One turning vector, and how many ticks it has turned:
The counts run from 0 to 505.
[141 125 128  74 106 139 166 136 112 136 126 103 154  80  83 145 125 136
  93 130 152  86 124 115 184 112 104 105 108 153 149 133 110 117 177  83
 126 113 145 142 181 107 131 135  86 157 107 159 138 114 147 136 139 106
 137 186 123 146 168 104 145 160 112 153 126 117 181 139] => 290
[156 135  95  83 108 119 180 140  95 159 164 132 150 149  95 134 158 141
 131 148 114  78 152 103 176 147 132 142 128 157 146 122 108 127 165 143
  96 120 115 116 179 128 149 124 105 130 134 136 119 146 154 125  94 133
 139 152 137 168 162  98 151 179  91 148 136  98 119 184] => 171
[164 128 118  84 103 110 181 103 105 142 126 107 154 136 125 172 158 129
  97 149 162  74 141 110 160 111 108 133 140 166 123 143 117 107 174  80
 115 105 119 100 201 117 144 116 100 139 109 160 148 138 126 117 109 136
 126 160 113 155 162  99 131 157 103 138 131 105 143 175] => 93
[165 120 112  73 135 111 185 131  83 152 140 127 125 116 114 160 134 154
 127 125 133  82 145 119 138 141 136 106 146 132 166 142  84 121 158  74
 105 119 132 128 125 117 139 122  86 161 160 183 117 131 148 131 126 124
 155 127 134 150 163 105 125 164  97 150  90  84 167 173] => 300
[156 137 128  59  91 127 192 157 108 153 131 126 142  93  97 162 141 105
  97 129 105  71 142 122 175 136 147 111 125 156 148 111  71 143 136 123
 124 131 139 136 134  79 163 144 129 124 175 153 120 132 158 143  92 105
 141 142 132 146 162 131 135 161  98 134 132 108 155 173] => 67
[164 124 124  74 149 118 186 135  55 192 158 121 103 126 107 139 131 115
 108 140 108  82 131 125 156 155 117  99 115  88 164 153  77 115 143  93
 120 111 132 109  86 108 132 120 100 115 148 164 136 140 170 133 112 124
 135 152 153 139 182 147 162 135 112 129  97 115 152 131] => 156
[148 110 131  64 122 127 158 156 106 134 151  93 141  89 100 159 130 153
 102 114 106  92 129 110 192 129 135 107 131 176 157 127 105 129 156 122
 106 134 144 125 174 105 132 134 100 154 120 148 114 148 152 153 134  88
 141 148 121 148 177  91 150 166 112 179 129  92 173 167] => 95
[147 130 135  79 151  97 184 131  95 174 148 131  93 141  85 152 143 136
 100 144 127  88 154 123 151 150 103 105 122  99 165 159 101 112 162 106
 116 119 128 104 107 119 126 133 117 137 161 141 124 133 182 122 143 121
 139 160 160 158 176 107 152 138 107 167  88  88 138 161] => 403
[144 167  81  93 112 135 176 109  95 161 129  98 121 104  99 173 127 129
  89 167 117 118 112 143 190 138  89 107 102 110 142 120  86  79 150  84
 115 117 155 103 132  96 138 125 144 121 157 173 145 146 135 150 122 118
 124 185  94 120 181 122 147 129 138 118 144 145 116 143] => 382
[143 137 113  75 120  96 197 112 127 123 144  74 119 107 108 194 137 125
  77 155 155 114 131 142 167 124  75 129 126 149 142 143 122  97 150 100
 120 146 138  97 173 126 135 118 125 139 146 168 130 159 154 146 135 105
 132 188  93 132 159  88 124 140 129 153 118 131 130 182] => 56
[163 141 135  70 121  87 169 134  88 164 158  79 117 139  86 151 147 132
  99 131 162  74 152 112 161 153  81  93 135 135 152 179 108 118 133 115
 133 116 113 127 133 137 146 119 116 154 151 167 119 146 175  97 117 135
 139 167 153 137 178  92 162 149 117 123 117 107 109 152] => 478
[155 145 112  95 111 134 150 150 100 167 151 127 138 113  85 149 131 142
  99 142 118  64 142  98 194 154 120 107 114 133 154 141  59  98 173 134
 123 118 138 127 140 102 149 118 122 126 135 129 108 161 155 126  89 115
 154 128 141 150 214 124 158 150 118 143 133 123 125 177] => 296
[145 140  99  71 135 108 184 151  66 177 175 102 121 114  94 126 155 133
 127 135  87 108 134 117 183 156 115 105 110 106 174 110 115  96 150 148
  93 142 132 112 114 112 127 126 106 117 141 163 115 157 174 154 115 122
 138 174 126 126 165 131 148 164 118 127 118 115 103 143] => 31
[152 149 113  84 118 102 220 118 109 167 127 140 123 132  87 149 159 125
  88 159 140  94 137 121 149 130  99 122 109  89 146 115 127  85 193 117
 110 132 118  94 148 121 124 127 116 128 124 145 153 126 167 125 126 134
 131 201 139 155 158 125 124 149 118 144 114 106 109 150] => 488
[167 118 111  87 109 127 203 119  89 161 129 118 149  98  70 164 135 108
 120 123 149  72 111 145 153 133 103 139 121 116 142 131  87 136 154  90
 128 122 144 124 160 125 112 110  85 166 131 171 143 127 162 132 128 109
 130 173 128 136 167 114 107 122 124 143 125 121 177 112] => 411
[172 120 135  57  79  99 210 103 101 141 103  96 116 120 130 178 163 103
  75 144 141  88 118 129 158 110 111 131 123 148 130 133 107 128 136  75
 130 113 126 117 158 100 157 131 119 127 138 180 163 131 124 121 101 127
 109 180 113 139 138 120 123 140 121 104 125 122 147 142] => 112
[135 159 113  62 108 109 172 127 109 140 137  94 119 128 120 175 151 137
  77 175 105 115 131 121 187 136 114 100 114 159 138 133 117 105 144 103
 110 124 120  99 147  89 163 143 162 113 172 159 127 150 138 135 113 126
 127 178 104 143 150 104 161 159 113 139 141 113  99 187] => 349
[168 135 116  87 137  99 191 110  65 190 149 121 105 152 109 148 154 124
 118 163 138  82 151 114 140 144  98 108 129 100 155 149  95 101 156  90
 115 115 118 105 115 122 140 110  93 105 136 175 136 141 158 104 100 151
 138 165 151 144 157 133 158 155 113 101  94 116 120 139] => 157
[159 140 116  69  98 121 213 123 113 151 110 138 141  84 100 176 120 100
  86 144 141  81 143 122 147 122 125 121 126 125 139 132  71 116 149  83
 132 132 153 129 130  93 145 128 115 130 165 178 145 115 157 130 109 116
 146 161 130 130 166 136 108 142 106 121 106 129 163 160] => 262
[165 121 134  83 129 108 215 140  79 200 162 118  99 136  99 134 161 114
  96 145  89  92 137 116 168 148 125 121 113 102 159 132  99 108 157 150
 111 122 113  89 122 105 137 127 119  93 133 130 123 144 183 149 104 121
 128 169 137 141 169 143 154 140 116 135 115 122 122 137] => 436
[155 158 134  67 116  93 158 138  64 162 138 107 119 126  93 129 163 141
 119 128 116  67 119 118 164 148 129  80 118 114 149 141 126  85 186 105
 124 114  98  97 124 105 122 135  92 136 139 154 112 135 185 127 126 134
 159 162 132 131 177 144 156 163 115 147 114  95  99 142] => 194
[153 125 122  70 113  99 196 100 101 130 126  84 112 110 136 171 157 133
  89 143 140 111 119 122 165 121 114 124 129 134 147 126 128  80 173  79
  96 131 144  90 159  99 139 119 104 122 120 190 153 157 127 154 134 122
 123 175  86 127 145 117 115 159 125 137  95 137 142 161] => 461
[145 120 125  74 107 123 162 126 117 127 126  87 157 102 110 171 140 140
 101 136 141  89 134 116 179 112 123 122 130 193 132 134 105 130 163  89
 122 114 138 123 198 106 153 135 101 147 121 162 128 133 129 142 130 108
 129 161 103 161 165  90 134 166 108 157 131 114 178 173] => 94
[172 144 110  89 106 109 193 103  78 165 123 108 112 147 114 169 159 118
  99 153 132  84 108 136 164 146  87 133 117 113 136 129  92 102 138  79
 115 101 140 105 141 110 119 101 122 139 145 192 170 143 127 113  84 149
 101 171 113 138 164 114 123 133 136  89 136 124 121 125] => 307
[133 145 105  62 130 136 161 141  98 128 140 112 131  88  99 149 124 152
 112 143 123 114 147 128 184 130 123  82 118 155 166 135 100 122 147  76
 107 121 146 146 137  94 147 145 111 144 171 180 124 127 143 148 129 118
 154 160 119 137 156  96 161 179 106 138 114 101 164 179] => 225
[164 113 125  72 122  95 185 148  93 161 150 112 102 143 103 156 170 154
  99 129  72  99 113 113 179 158 123 127 126 130 163 115  88 109 145 146
  95 128 143 113 115 103 127 126 136 145 165 160 127 168 143 142 100 118
 129 134 140 159 180 112 138 159 122 156 125  68 126 162] => 501
[142 136 125  68 134 122 144 158  64 159 172 103 125 122 116 125 144 144
 120 132  96  89 143 103 184 155 135  80 126 150 164 150 116 111 155 127
 106 120 119 104 134  99 162 137 108 100 141 146  96 148 170 159 115 122
 146 153 129 138 166 111 184 183  99 144 122 106 123 177] => 473
[148 164  80  73 117 143 164 115  96 134 121 123 145 108 107 163 133 147
 114 164 135 103 135 126 175 123 121 104 118 160 139 132 100 112 152  50
 110 108 141 135 159  99 150 129 115 151 161 190 147 130 119 123 114 136
 134 171 108 151 158 105 150 170 103 122 142 113 150 176] => 224
[142 119 107  66 127 106 168 139  84 129 165  73 116  95 101 170 140 130
 104 117  97 101 103 150 186 151 117 109 123 147 166 132  94 118 115 110
 122 140 154 116 134  93 125 122 129 158 167 174 107 152 155 161 124  96
 136 152  92 115 182 103 132 137 129 152 134 115 159 143] => 304
[157 150 121  60 110  93 161 119  81 140 136  75 122 130 117 162 168 133
 123 148 150  96 127 129 158 133 112 109 144 167 136 155 141 114 149  90
 115 113 108 116 160 126 155 122 109 142 153 182 128 143 137 100 110 142
 136 174 112 140 142  93 143 172 114 108 134  98 104 170] => 74
[162 157 108  93 135  84 188 112  96 163 136 129 111 156 106 177 151 143
 111 159 144  85 138 121 149 155 105 113 132  98 143 146  90  89 175 105
 107 119 122  91 131 125 129  96 120 153 155 159 134 148 153 109 126 139
 135 146 133 151 184 113 125 137 112 144 100  99  98 171] => 176
[155 147 104  67 115 100 179 110  85 133 123 103 108 137 118 164 171 160
 114 148 110 107  95 128 165 124 114 104 124 130 142 117 130 102 161  53
  94 111 135  96 154  98 125 126 115 155 149 182 157 128 115 127 131 143
 114 175  95 155 143 100 129 164 119 144 128  86 132 156] => 149
[155 112 128  63 118  79 220 114  91 155 141  88  98 152 107 169 180 111
  99 146 116 109 115 145 148 124  92 130 125 125 151 132 147 123 136 126
 114 130 116  85 164 127 131 120 125 128 141 166 145 136 166 129 126 130
 109 201 115 140 133 104 127 146 116 144 115 104 121 138] => 358
[150 157 114  81 119 111 155 119  92 140 119  94 117  98 104 173 138 148
  91 144 110  90  87 140 180 146  98 105 115 139 131 134  85  98 140  70
 130 110 158 112 148  93 120 124 137 178 159 170 129 153 125 135 138 111
 114 160 101 134 189 114 130 122 132 146 149 120 133 136] => 24
[149  94 122  72 127 111 170 135  97 143 160  93 123  97 111 167 130 140
  96 133 147 104 158 103 180 148 108 121 145 161 174 155  78 116 140 116
 111 133 159 133 135 116 153 126 100 136 139 174 115 163 140 149 122 102
 144 134 126 136 176  93 139 171 117 137  92 120 173 180] => 179
